Where one turn sends some rows of the set: a few examples, then the rows asked:
K65: [ 14 -46  14   6  -1 -15 -26  15   0  37  23 -12   7  18  21  15  20   8
   5  29  27  11  10 -30 -31  11   7  39   5   9  -3  32 -36 -23   2  12]
K751: [ 11  -1   4 -18  -8  -2  -4  12  26  41  22 -34  24  39  13  20  29  -3
  12  26  13  -7  11 -39  37 -20   4   9  -6 -20  21   0 -16   9 -24   8]
K540: [ 15 -47  27   3  -4 -16 -20   2   2  41  17   4  -5  -3  20  11   2   6
  -4  31  18  21   1 -23 -37   0   8  16   8  -4  -8  -4 -32 -26  14  23]
K47: [ -7 -39   2   5  -7  -6 -32  25   7  45  23   0  20  11  19   2   7  16
  16  24  25  19  12 -37 -15  14  16  34  -5   6  17  -4 -25 -32  -6  15]
K717: [ 13   2   3 -13 -16   3 -40  41   7  48  28 -19  29  18  15  19  13 -30
  -3   5  39  18   8 -20  21 -31  -3  -8 -29 -41 -14 -16 -18  -1  -3   2]
K778: [ 12  10  22 -17  -2 -29 -18  16   8  28  20 -49   7  33  30  19  18 -11
   5  33  10  -6 -15  -7   6 -26   0  10  -6 -43  -8  15 -43  13  10 -11]
K454: [ 19   7   1 -21 -17  -7 -46  49   9  48  19 -27  14  16  21  20  19 -25
   3   4  35  20   0 -22  27 -24   2  -7 -30 -43  -2 -14 -20  -6   0  10]
K375: [  8   0   3 -13 -12  -9 -38  49   3  44  24 -28  19  20  13   2  21 -34
   4   8  30  24   0 -13  21 -29  12  -5 -29 -47  -2 -16 -13  -4   2   5]
K603: [ 12  -4   7 -13  -8   6 -37  44   8  51  22 -34  12  27  20  16  12 -24
  -3   5  28  19   2 -24  21 -28   6   4 -36 -55   1 -17 -26   4  -9   9]
K487: [ 23   6  40 -20  -6 -16  -3   6   1  26  25 -18   0  -1  13  16  20  -5
   2  16  18   2   9 -22  22 -33  -6 -16 -22 -51  -3 -13 -21   3   6  -6]
K152: [ 10 -51  17  -4 -14   4 -43  24 -12  47  24   5   6   0  24   0  -6  -5
  -2  21  41  24  19 -30 -30   9  13   8  -2 -18   5   2 -18 -26   1   9]
K724: [ 16   9  13 -25  -9 -35 -28  19  16  31  14 -50  -4  34  29  25  23 -10
   7  32  16  -4 -19  -7   8 -13  -3   5   3 -33  -5  22 -36  10  17  -2]
K911: [ -5 -36   2   6 -11  -4 -34  27   7  47  19  -2  17  10  18  -2   4  14
  21  21  26  18  12 -37 -18  17  18  24  -3   6  17   0 -25 -35 -10  15]
K392: [ 24  -4  49 -21  -2 -20  -9  -3   4  34  25 -11   0   2  11  23  24  11
   8  13  21  11  10 -22  15 -26  -6 -14 -15 -56  -5  -7 -18   5  16   2]
K734: [ 16   9  -4 -26 -18 -16 -17  20  25  40  19 -30  27  32  17  24  33  -7
  16  27  21  -6   7 -35  39 -17   0   0   2 -10  17   4 -12   1 -15   9]
K505: [  7 -56  16 -10  -9   2 -40  24 -12  49  21   5   8   2  23   5  -9  -1
  -7  21  40  23  17 -35 -27   5  11  14   0 -15   5   4 -19 -26   8  15]
K853: [ 16 -43  13   7  -5 -14 -28  16   0  40  19 -14   5  19  20  11  19   6
  10  26  28   9  10 -30 -33  14   9  29   7  10  -3  36 -35 -24  -2  12]
K135: [  9 -53  16  -5 -11   3 -43  24 -11  46  29   8  10   0  25   4  -3  -5
  -7  23  40  27  19 -30 -28   6  11  18  -5 -18   5  -4 -18 -24   4   9]
K221: [  7   7  17 -15  -5 -29 -21  11  13  25  24 -46   6  36  20  22  21  -5
   8  31  20  -9 -11  -4   4 -13  -8  10  -2 -32 -15  28 -38  13  17 -16]
K81: [ 16 -45  27   4  -8 -15 -21   3   3  44  12   2  -7  -3  20   7   0   5
   2  28  18  19   0 -23 -39   3  10   6  11  -3  -8   2 -32 -28   9  23]
K312: [ 24  -7  40 -21  -4  -7   0  -2  10  32  23 -21 -15   5   8  19  17  -1
  -4  16  16   4   8 -25  20 -27  -4 -14 -19 -53   2 -13 -18   9   4   5]
K34: [ 11 -47  23   3  -5 -13 -22   7  -1  43  15   2  -9  -5  16   4  -2   1
   2  27  16  22  -4 -28 -38   4   5  10  11  -9  -6  -2 -30 -26  14  24]
K378: [ 11 -48  13   0   1 -13 -27  19  -3  42  16 -13   6  17  18  13  13  11
   6  23  29   9  10 -36 -28  11   7  35   5   8  -1  35 -34 -26   6  16]
K933: [ 16   4  18  -8  -8 -24 -26  25  20  27  18 -51   9  37  26  28  27 -10
  13  32  17   5 -12 -10  -1 -20 -11  11  -3 -43  -7  21 -41  17  19 -11]
K187: [ 15 -54  19   1 -15  -2 -44  20 -15  42  25   8   9  -1  22   4  -1  -8
   0  23  35  23  18 -37 -31   6  11  14   3 -18   3  -2 -17 -25   1  12]
K955: [ -8 -42   4  -1  -5  -5 -32  27   4  49  16  -2  16  11  17   2  -1  18
  14  21  27  17  11 -41 -15  14  15  28  -2   4  17   2 -24 -34  -1  19]
K965: [ 14   9   8 -11 -10  -4 -33  45   4  45  23 -30  28  21  23  15  17 -27
   2   8  26  15   2 -23  23 -37   4   1 -34 -47  -5 -16 -28  -1  -9   2]
K774: [ 11   6   5 -12 -17  -7  -8  18  33  34  21 -28  37  31  13  24  33  -1
  24  31  16   1  12 -38  31 -22  -7   1   1 -20  20  -6 -14   8 -10  -1]
K979: [ 13  -2  19 -15   1 -20 -18  16  16  35  17 -55  -6  43  25  22  19 -10
   0  29   9  -2 -17 -10   4 -19   1  16  -8 -43  -5  19 -43  18   7   0]
K638: [  9   1  24 -18   0 -32 -28  12  14  38  19 -46  14  42  31  24  22   3
  13  32  12   2 -16  -8   1 -18   1  15   3 -44  -8  22 -41  16  18  -3]
K918: [ -1  11  -7 -16 -15 -10 -14  16  28  41  25 -27  41  37  14  18  22  -6
  17  29  19  -7   6 -28  33 -18   0   3   2 -10   9  -3 -16   3 -14  -1]
K735: [ 27   4  34 -30 -13 -22 -13   6   8  28  20 -18 -16  -4  11  22  22  -2
   3  15  24   5   4 -20  22 -20  -8 -23 -14 -45  -1  -9 -14   0  16   2]
K844: [ 26   0  39 -13 -13 -13  -2   4  18  25  21 -16   0  -1   8  25  24   0
  10  22  17  10   8 -24  14 -29 -16 -20 -11 -48   0 -16 -18   7  16  -2]
K824: [ 12 -49  25  -1  -3 -15 -20   7   1  47  10   1  -5  -1  18  11  -2   9
  -3  26  19  18   0 -30 -34   0   8  14   9  -2  -7   5 -32 -29  15  28]
K693: [  8 -53  11  -4 -11   5 -40  27 -14  46  27   5   7   0  19   0  -3  -8
   0  19  39  25  19 -38 -27  10   6  13  -1 -18   7   3 -15 -25   2  11]
K626: [ 15 -48  12   5  -2 -14 -24  14  -4  37  21 -13   2  16  16  10  18   1
   9  28  26  10   7 -35 -34  13   2  31  12   6  -3  36 -32 -22   3  14]
K501: [ 15  -1  14 -12  -8  -4 -45  43   6  57  23 -21  31  23  23  21  20 -15
   6   1  32  28   3 -23  18 -33   4   1 -32 -54  -9 -17 -25   0   0  12]
K651: [  7   3  -1 -17 -11 -16  -7  20  18  33  25 -30  32  34   6   7  41 -14
  19  26  18  -2  12 -28  37 -21   9   3  -2 -12  17   5  -4   0 -14   4]
K668: [ 17   0   8  -8 -17   1 -43  50  13  44  22 -30  26  22  22  22  18 -26
   6  11  33  26   3 -22  13 -31  -6  -3 -27 -54  -4 -15 -25   6   4  -2]
K636: [ 12  10   6 -18 -10 -13  -5  14  19  36  24 -32  38  33  21  19  29  -9
  13  31  13 -11   9 -34  34 -30   3   5  -2 -19  13   0 -20   6 -20  -1]
K18: [ -4 -40   4   9 -12  -9 -40  26   2  44  20  -1  20  10  19  -1   3   9
  21  24  22  19  10 -41 -20  15  17  29   2   0  16  -5 -24 -32  -7  16]
K245: [ 11   0   7 -20 -10 -11 -15  11  23  48  24 -23  48  40  20  24  33   3
  19  27  19   0  13 -38  33 -23   4   7   4 -20  15   1 -13   7 -16  10]
K249: [ 22  -5  36 -22  -8 -22  -2   4   2  24  25 -17  -8   0   2   6  28 -15
   2  20  19   8   6 -12  17 -29   1 -22 -10 -45  -4  -9  -6   2  15   1]
K741: [ 15 -46  15   9  -6 -17 -32  15  -5  34  21 -11   8  16  19  11  19   6
  14  28  25   9  12 -37 -31  15   9  35   9   5   2  30 -31 -25  -2  10]
K974: [ 17 -46  27  10  -7 -20 -27   6  -1  39  14   1  -4  -2  18   8   4   4
   6  27  14  20  -2 -29 -39   3  10  17  10  -6  -8   0 -33 -28  10  23]
K239: [ 19   5  36 -14  -8 -18  -6   2  10  29  24 -13  -7  -3   4  20  17  -1
   2  11  21   6   2 -14  14 -27 -12 -20 -20 -44 -18 -13 -22  -1  18  -2]
K86: [ -7 -38  -3   7  -6  -6 -30  28   6  46  19  -5  16  12  15  -2   6  10
  21  22  21  19   6 -41 -18  16  12  29   2   6  15   2 -25 -33  -6  19]
K912: [ 10   2  13 -13  -3 -35 -18  20  11  28  18 -51   2  37  18   9  32 -21
   9  31  10   2 -18   1   4 -22   7   9   0 -32 -10  22 -32   9  17  -2]

K501 turns into K245
K735 turns into K454
Where do these go?
K912 turns into K249
K135 turns into K47
K778 turns into K487
K824 turns into K505
K603 turns into K751
K239 turns into K717
K911 turns into K853
K774 turns into K933
K741 turns into K974
K34 turns into K693

